128 stands for zero in the data rows.
Here are some points, one per row:
[176 159  88 141 150 153 124 139 112 144  90  90 101 113 102 103  88 123 178 120 116 143 144 128  76 162 137 162 127  94 148 139 136 110 132 145 125 133  70 100 126 124 128 125 124 100  53 131 196 174 142 139  56 185 155 171 165 138 131 136 103 108 117  91]
[121  77  81 138 148 133 187 121 141 132  87 155 210 108  98  74 121 163 116 148 150 158 118 131 109 159 148 146 123 111 134 131 149 201 137 112 129 146 218 158 123  78 181 146 169 129 148 115 148 127 168 198 164 144 176  96 123 208  79  84 109 168 119 134]
[128 127  93 154 163 125 158 102 161 121 177 116  99 108 176 137 119 125 139 158  98 138 110 139 122 109 114 151  97 129  71 124 154 109 139 108 125 142  79  99 145 157 127 122  80 170 110 163 139 131 115 137 151 124  91 153 109 126 104 128 139 102 140 124]
[111 133 155 171 126 113 129 133 179 134  52 133 171  92 150 109 156 183 133  97 119  99  49 127 206 124 108  54 177  98 135 102 119 111 104 170 130 115  93 108 198 169 116  80 149 141 171 138 108 114  83 146 129 146 109  36 104 102 171 161 128 142 111  80]
[119 132 146  72 136 181 115 129 124 184  93 103 116 235 143 130 122 179 100 124 140 157 136  75 178 156 194 114 127 103 129 191 125 155 106 114 163  74 127 121 139 135 118 189 159  84 136  43 130  75 119  61 123  84 153 151 102 151 139 129 119 136 192 167]
[139 102  98 138 169 166 123 150  61  99  85  96 193 100 110 186 144 139 177 104 122 110 159 170 109 125  78 164 118 144 132 156 144 128 137 169 143 217 225 204 126  76 131 183  98 171 147 149 128 113 104 176 122  88 153 114 148 154  93 118 113 137 126  90]
[182 119 169 117 174  94  95 138 150  99 169 135 175 162 132 119 137 107 229 144 169 116 182 181 129 161 101  78 108 169  76 133 156 143 128  92 195 145 131 118 185  81 115 146 101 152  96 134 139 111 146  96 112 151 135 129 132 118 128 164 126 109  77  98]
[191 162 117  88 139 141 138 140 137 141 181 184  52 106  91 118 137  87 118  87  90 164 125 104  95 173 128 164 116 167 108 157 214 142  88 122 113 169 118 132 108 147 156 133 154 116 113  71 138 158 133  87  97 118 193 168 112 156 135 145  98  82 159 134]
[126 112  95 153 113 146 127 114 142  83 155 124 107 109 183 136 109  89 105 165 129 134  76 167 124  82 184 131 142 121 106 122 108 100 144  94 125 132 115  94 129 151 114 102  51 125 180 143  67 138 192 136 126 112  74 133 104 129  84 146  79 140 119 159]
[111 158 169 183 138 115 125 156 131 128 159  93 150  87 172 138 164 165 141 155  84 112 109 125 120 103  79 120 183 131 187  80 151  88 125 125 126 134  99 120  83 167  83  88 148 112 119 118 124 157  86 127 181 122 103  22  97  67 187 162 119 193 100 137]
[104 112 170 127 111  91 113  95 166  96 179 132 173 176 116 123 133 117 135 122 141 136 140 162 117 181 115  64 130 176 116 101 112 167 181  91  66 130 133 136 103  51 158 134  71 140 163 159 128 127 140  98 107 168 130 145 186 145 173 114 135 126 168  81]
[122 155 112 108  54 138  79 128  44 147 152  72  95 220 133 126 118 108 116 125 180 140 150 102 165 147 121 120 115 159 142 136 102 144  85 175 154  93 134 121 112 130  96 143 143 110 134 140 120  98 139 137 113 170 101 128 137 143 132 121 124 113 130 186]
[119  74 129 118 141 142 194 135 134 139 153 141 159 113 103 136   0 108 108 137  82 147 109 134  99 197 189 163 118  94 114 132  79 158 130 124 121 113 148 147 117 106 189 123 152  83 158 109 145 154 124 160 141 138 151 144 126 182 119  90 221 128 151 117]
[ 80 128 112 133  80 102  87 103  73 141 175 134 131 126 151 141 149 104 118 120 177  53 149 125  97 116  96  75 119 180 118  94  80 104  76  87 181 130 136 123 111 149  96 126 144 115 126 137 106 151 124 148 123 118 130 148 129 110 129 142 103  97 140 153]
[111 126 152 124 144 207 126 117  83 157  94 104 111 132 137 103  99 129 118 192 157 145 112  99 150  80 163 147 187  10 114 198 105 189 102 110 121  49  70  96 141 136 102 121 150 126 130 122 132  83  74  88 181 106 183 169 114 118 144 133 145  94 143 129]
[114 115 160 122 182 115 132 114 158  64 121 104 107 164 181 132 178 117 178 141 105 142 107 165 153 136 105 127  69 159 103 102 138 127 148  66  99 133 144 173 115 124 122 126 119 167 162 134 130 124 118 117  93 186 124 133 151  72 170 183 123 112  74  76]
[114 181 154 176 125 176 130 179 140 130 167 175 156  92 127 130 125 161 105 102  69  41 135  91 116  72  77 100 170 158 182  83 118  89  69 140 142 160 117 125 100 162  89 104 150 106 127 128 129 183 144 124 162  65 107  91 117  92 179 111 168 199 123 131]
[153 175 106  77 129 149 136 139  82 148 136 104  84 140  91 107  80  44 154  71  99 141 132 117  76 141 145 190 129 137 122 156 216 137 101 180 123 105 101 120 109 141 139 141 158 103 131 130 165 124 166 124  98 172 132 134 127 140 132 129 116 109 160 135]
[102 153 134 139 149 133 115 184 103 160  53 161 140 120 125 137 143 158 111 134  84  97 136 108 117 130  78 128 113 158 141  72 118  84  83 180 147 136 104 109 104 134 101 119 149 122  92 119  91 190 127 138 108 131 119 155 121 103 148  71 155 185 141 154]
[173 102  83 132 177 131 150 127 145 134 127  90  91 106 104  44 164 158 176 140 174 154 135 131 100 107  98 130 107 102 127 140 143  66 135 162 126 161 125 134 121 117 138 128 187 131  93 116 187 119 212 145 130 160 168 161 102 119 115 143 103 118 120 152]
[120 128  98 157 145 112 118 121 146 120 145 124  94 103 121 142 166 110 168 131 136  99 148 178 203  51 127 151  99  98  98 130 131 102 123 106 127 148 134  50  80 185 153 109  48 164  94 141 117 122 141 130 165 131  73 137 173 138 108 172 125 105  89 127]
[109  65 195  43  80  95 150  85  97 150 156 175 153  72 118 127  26 123 112 125 160 167  89 163 106 156 193 126 124 163 186 142 106 154 147 116  91 139 135 129 119  92 161 142 125  88 148 111 131 104 111 146  99 160  93 201 164 143 114  88 186 100 149 170]
[152 115 110 143 150 130 151 120 148 119 100 122 119 106 115 152 160 123 122  44 110 143  98 136 120 138 121 116 140  80 155 127 111 149 144 114 135 170 164 202 224 100 158 198 136 134 145 122 110 118 127 194 183  92 142 118 196 147  69  85 121 141 116 106]
[ 97 156 116 178 117 115  97  98 157  73 131 138 108 182 183 147 170 109 122 127 206  73 137 129 205 107 142 136 128 166 153  88 136  79 154  76 141 139 133 112 175 179 106 110 101  67 140 198  67 134 126 154 112 103 130 107  90 104 125 190  75 106  82 182]
[197  84 104 122 115 102 126 171 137 140  89 142 124 111  83  97 171  90 157 136 157 178 178 134 111 103 120 140 125 171 100 151 115 100 139 136 124 164 135 114 138 100 144  98 134 131  76 121 151 132 146 122 153 162 102 140  97 133 116 177 100 119 156 109]
[109 129 178 150 145 157  76 124 136 139  26 138 108 107 122  87 159 178  41  80  64  75  64  89 154 101 139  83 159 126 152 135 112 106 152 156 124  89  93 129 115 155 116 149 138 141  61 176 114 106  74  72 152  90 179  78  40  82 143 138 139 163  98 116]
[127 164 145 109  53  33 113 190 117 135 145 213 146 170 114 139 236 179  81 124  87 132 130  65 116 165 108 100 140 163 173  77 133 139 113 185 122 118 125  95 133 113 120 112 152 137 143 112 120 182 147 146 101 172 115 126 120  80 137  60 137 165 155 165]
[115 112 126 159 133 114 182  78 167  69 109 110 119  94  71 178 100 109 168 165 106 148 134 128 136 114 111 152  64  69 112 118 126 117 139 114 127 102 170 186 100 124 129  75 106 196 138 137 128 114 104 101  69  78 106 124 177 171  43 123 134 150  67 113]
[143 105  54 136 150 133 132 116 110 124 174  88 177  78  96 203 129 115 135 143 144 152 215 138  97 127 116 158  94  85 122 128  71 134 134 125 120 144 142 167 230 128 133 147 117 188  59 159 131 128 107 101 134  96 106  98 165 163  94 132  99 130 138 129]
[ 61  79 164  88  97  99 165  68 105 147 136 132 122 119 109 125 108  88 133 175 174 138 151 158 106 161 149 110 155 114 114 114  96 179 188 133  54 105 113 159 113  90 181 151 104 106 165 115 121 124 139  98 102 148 125 153 119 108 140 100 163  80 138  71]
[108 148 180 120 135 163 149 128 134 138 149  77 154 131 196  83 126 151  83  75 148 120 110  80 135  84 160 127 172 121 162 146 157 148 128 120 123  77 102 122  89 150  71  85 140 149  97 121 129 110  81 118 179  48 175  96  96 107 178 116 188 141  99  88]
[183 155 137 114  69 126 135 139 151 142 164 207  74 148 120 127 103 133  82 116  93 129 127 102  93 148 133 184 123 198 103 157 183 156 191 151 101 128 137 123 115 114 139 122 147 139 181 112 135 137 125 112  98 145 121 109 120 161 136 103 131  70 162 162]
[118 141 130  75 112 157 112 142  80 169 101 106 105 228 141 138 119 174 105 130 151 153 139  89 174 145 168 104 125 103 129 170  99 147 115 136 184  80 131 126 141 132 115 188 147  55 133  70 131  81 120 131 117 113  97 141 107 151 140 132 119 122 180 179]
[117 166  88 144 104  66  63 132 201 106 123 133 128  95 137 177 104 105  87 192 132 118 121 183 138  91 108 135 127  95  88 122 109  92 139 117 125 130 153  98  85 154 126  88 102 153 181 160 119 107 148 143 170 126 101 144 180  89 119 124 107 159 112 106]
Along one direction, these points spread out more than along any other. How many in every 100 of the points above lie lower along it than each point below? Round to a whole number. More than half of the points above lie lower than the first one.
[128 127  93 154 163 125 158 102 161 121 177 116  99 108 176 137 119 125 139 158  98 138 110 139 122 109 114 151  97 129  71 124 154 109 139 108 125 142  79  99 145 157 127 122  80 170 110 163 139 131 115 137 151 124  91 153 109 126 104 128 139 102 140 124] 41
[ 61  79 164  88  97  99 165  68 105 147 136 132 122 119 109 125 108  88 133 175 174 138 151 158 106 161 149 110 155 114 114 114  96 179 188 133  54 105 113 159 113  90 181 151 104 106 165 115 121 124 139  98 102 148 125 153 119 108 140 100 163  80 138  71] 88
[104 112 170 127 111  91 113  95 166  96 179 132 173 176 116 123 133 117 135 122 141 136 140 162 117 181 115  64 130 176 116 101 112 167 181  91  66 130 133 136 103  51 158 134  71 140 163 159 128 127 140  98 107 168 130 145 186 145 173 114 135 126 168  81] 79
[109 129 178 150 145 157  76 124 136 139  26 138 108 107 122  87 159 178  41  80  64  75  64  89 154 101 139  83 159 126 152 135 112 106 152 156 124  89  93 129 115 155 116 149 138 141  61 176 114 106  74  72 152  90 179  78  40  82 143 138 139 163  98 116] 6
[183 155 137 114  69 126 135 139 151 142 164 207  74 148 120 127 103 133  82 116  93 129 127 102  93 148 133 184 123 198 103 157 183 156 191 151 101 128 137 123 115 114 139 122 147 139 181 112 135 137 125 112  98 145 121 109 120 161 136 103 131  70 162 162] 71
[111 158 169 183 138 115 125 156 131 128 159  93 150  87 172 138 164 165 141 155  84 112 109 125 120 103  79 120 183 131 187  80 151  88 125 125 126 134  99 120  83 167  83  88 148 112 119 118 124 157  86 127 181 122 103  22  97  67 187 162 119 193 100 137] 0
[121  77  81 138 148 133 187 121 141 132  87 155 210 108  98  74 121 163 116 148 150 158 118 131 109 159 148 146 123 111 134 131 149 201 137 112 129 146 218 158 123  78 181 146 169 129 148 115 148 127 168 198 164 144 176  96 123 208  79  84 109 168 119 134] 91
[191 162 117  88 139 141 138 140 137 141 181 184  52 106  91 118 137  87 118  87  90 164 125 104  95 173 128 164 116 167 108 157 214 142  88 122 113 169 118 132 108 147 156 133 154 116 113  71 138 158 133  87  97 118 193 168 112 156 135 145  98  82 159 134] 82
[ 80 128 112 133  80 102  87 103  73 141 175 134 131 126 151 141 149 104 118 120 177  53 149 125  97 116  96  75 119 180 118  94  80 104  76  87 181 130 136 123 111 149  96 126 144 115 126 137 106 151 124 148 123 118 130 148 129 110 129 142 103  97 140 153] 24
[102 153 134 139 149 133 115 184 103 160  53 161 140 120 125 137 143 158 111 134  84  97 136 108 117 130  78 128 113 158 141  72 118  84  83 180 147 136 104 109 104 134 101 119 149 122  92 119  91 190 127 138 108 131 119 155 121 103 148  71 155 185 141 154] 18
[ 97 156 116 178 117 115  97  98 157  73 131 138 108 182 183 147 170 109 122 127 206  73 137 129 205 107 142 136 128 166 153  88 136  79 154  76 141 139 133 112 175 179 106 110 101  67 140 198  67 134 126 154 112 103 130 107  90 104 125 190  75 106  82 182] 12
[153 175 106  77 129 149 136 139  82 148 136 104  84 140  91 107  80  44 154  71  99 141 132 117  76 141 145 190 129 137 122 156 216 137 101 180 123 105 101 120 109 141 139 141 158 103 131 130 165 124 166 124  98 172 132 134 127 140 132 129 116 109 160 135] 85
[109  65 195  43  80  95 150  85  97 150 156 175 153  72 118 127  26 123 112 125 160 167  89 163 106 156 193 126 124 163 186 142 106 154 147 116  91 139 135 129 119  92 161 142 125  88 148 111 131 104 111 146  99 160  93 201 164 143 114  88 186 100 149 170] 97
